(in the rows, 128 means zero)
The rows of Y fall into several groups, and each row is roughly a mix of its group's hidden directions.
Y:
[[ 80 119 121 132  94 132 154 102 169  90]
 [103  84 107 156 175 157 107 140 150 141]
 [132 142 162 175 117 158 165  98 133 163]
 [141 128 148  79  98 135 174 107 124 168]
 [112  85 138 158 154 140  66 121 126 112]
 [130 163 148 137 160  82 179 128 105 120]
 [106  93  97 139 180 157 161 132 107 112]
 [156 151 169  95  90 113 125  91 101 112]
 [128 140 103 126  87 118 185 153  99  99]
 [154 133 121  63 126 154 130 111 158 164]
 [ 83 117 122 128 133 113 122 131 105  56]
 [110 114 105  73 167 154  98 122 143 102]
 [166 164 168 102 141 115 168 137 103 151]
 [118 141 109 132  81  88  97 170  97 124]
 [127  88 149 129 127  88 136 168 169  94]
 [165 107  72 102 145 163 111 122 143 147]
 [130 173 149  86 131 169 136 104 101 155]
 [ 82 162 161 122 152 101 107 112  87 122]
 [129 136 167 122 109 135 113 171 144 189]
 [140 100 114 126  90 132 117  76 130 180]
 [152 109 154 113  94 128 120  88  99 179]
 [151 123 125 127 155 161 193  99 111 147]
 [122  91 122 139 124 146 145 129 186 178]
 [121 116  96 153 111 141 134  52 128 126]
 [ 91 156 135 169 115  92 155 126 173 128]
 [109  87 111 148 164 130 111 162 178 140]
 [151 123 101 143 112 101 178  93  95 156]
 [148  90 132  95 111 144 127 124 136 196]
 [136 148 138 173 157 103  96 167  89 136]
 [171 150 115  77  83 125 104 142 114 130]
 [157 128 125 137 171 123  97  98  75 102]
 [101 127 143  82 147 141 141  86 178 133]
 [102 121 144 175 134  87 139 107 132 179]
 [122 107  80 113 148 162 160 133 170 154]
 [ 80  99 134  94 157  95  99 150 120 105]
 [148  86  83 144 143  92 154 161 140 113]
 [ 96 103 118 142  93 140 185 160 119 107]
 [145 118 108 117 104 119 156 120 115 202]
 [149 150 133  64 158 138  93 133 129 156]
 [135 122 165 153 156 175 133 114 146  78]
 [132 174 137  88 171 121 153 120 144 166]
 [ 78 159 127 138 108 135 142  92 133  78]
 [168 119 129 194 125 119 119  87 115 135]
 [124 168 172 155 126 102 159 153 126 167]
 [ 99 132 134  95 140 175  76 115 119 157]
 [141 150  97 153 145 100 169 109  85 158]
 [123 140 192 116 132 166  97 140 108 101]
 [132 165 120 116 130  97 164 104  91  81]
 [145 136  97  64 141 145  96 159 131 144]
 [118 156  97 150 139  99 173 136  95  88]
 [123 140 160 142 140  71 185 130 129 140]
 [138 125 134  99 144 146 101  98 185 169]
 [170 124 110 101  92 162 177 121 148 133]
 [137 139 121 159 152  82 122 156 104  75]
 [108 119 159 172 131 106 103  80 131  93]
 [153  74 113 101 125 179 124 107 108 121]
 [148 130 155 105 123  89 132  92  68 120]
 [119 164 128 138 144 150 191 124  87 142]
 [101  97 113 177 156  87 132 147 159 131]
 [138  83  75 169 127 134 103 143 153 121]
 [ 88 164  87 121 133 104 127 181 137 136]
 [ 89 177 136  99 163 152 141 126 125  91]
 [126 138 100 203 156 115 123 123 124 152]
 [ 92 138 181 127 144 137 112 117 149 180]
 [137 137 134 151  82  93 140  95  82 154]
 [129  90 142  92  91 149  79 111 132 103]
 [108 155  99 131 129 181 160  92 146 153]
 [143  85  85  95  97 152 156 127 156 127]
 [168 110 128 144 112  85 134 188 129 116]
 [109 136 140 160 153 185 134 132 174 108]
 [ 98 140 151 175 125 105 139 185 110 135]
 [187 136 158 106 100 146 127 154 139  92]
 [117  89 128 138 178 157 142  76 133 119]
 [128  95 144  90 101  71 151 136 113 107]
 [123 142 148 100 145  80 110 115  91  81]
 [118 143 166 193  99 123 111 128 160 124]
 [116 142 126  92 135 163 151 124 109 193]
 [106 142 148  64 131 122 116 112  78 132]
 [145 125 115 133 147  78 136 173 133  77]
 [ 79 131 106 133 116 174  95  87 135 141]
 [118 130 176 113  63 129 145 152 136 147]
 [107 133 126 172 184 126 174 123 133 147]
 [101  77 111 106 136 125  93 124 123 180]
 [ 74 112 161 158  94 120 155 131 151 109]
 [128 126 170 105 138 101 109 117 166 184]
 [ 76 108 102 153 134 155 109 104 162 158]
 [177  83 115 142 133 103 143 113 128  81]
 [118  98 139  65 130 122 116 160 136  87]
 [132 105  90 137 121 177 134 136 186 119]
 [ 92 160 148 136  85 104  78 132 111 136]
 [154 119 145 194  99 114 153 132 155 145]
 [156 116 157 162  97 134 141  78  91 123]
 [117 134 177 140  97 145  92 122 150 176]
 [144 119 117 137 132  95 160  57 109 125]
 [ 94 142 148  96 131 116  63 152 142 115]
 [133 112  89 125 119 129  68 172 114 105]
 [142 137 139  87 134 130  84  81 169 140]
 [109 137 143 195 138 101 113 120 167 146]
 [173 113 122 166 109 103 178 149 125 151]]

Here is one row of each group, with its name. Which group are the others in?
[ 97 149 165 165 136 141 107 121 184 127] -> L
[109 161 179 141 171  96 100 113 125 132] -> D
[106  78 149 119 108  91 127 117 136 179] -> J

[152 116 129  91 157  86 172 162 110 134] -> J
[ 80 111 136 156 130 137 192 139 149 132] -> D
[117 174 133 130 116  88 100 127 183 142] -> D
[145 140  95 105 170 149 146 163 128 175] -> D
[ 98  98 105 163 173 115  90 151 146 139] -> J
[143 153 153 169  89 114 170 111 150 102] -> J
[115 111 144 152 152 133 142  58 163 127] -> D
[131 168 154  82 125 117 136 117  73 109] -> J
[173 162 105 129 125 111 161 135  74 124] -> D
[133 128  79 192 116 110 145 119 150 114] -> D
[172  81 101 129  89 128 135 101 103 144] -> L
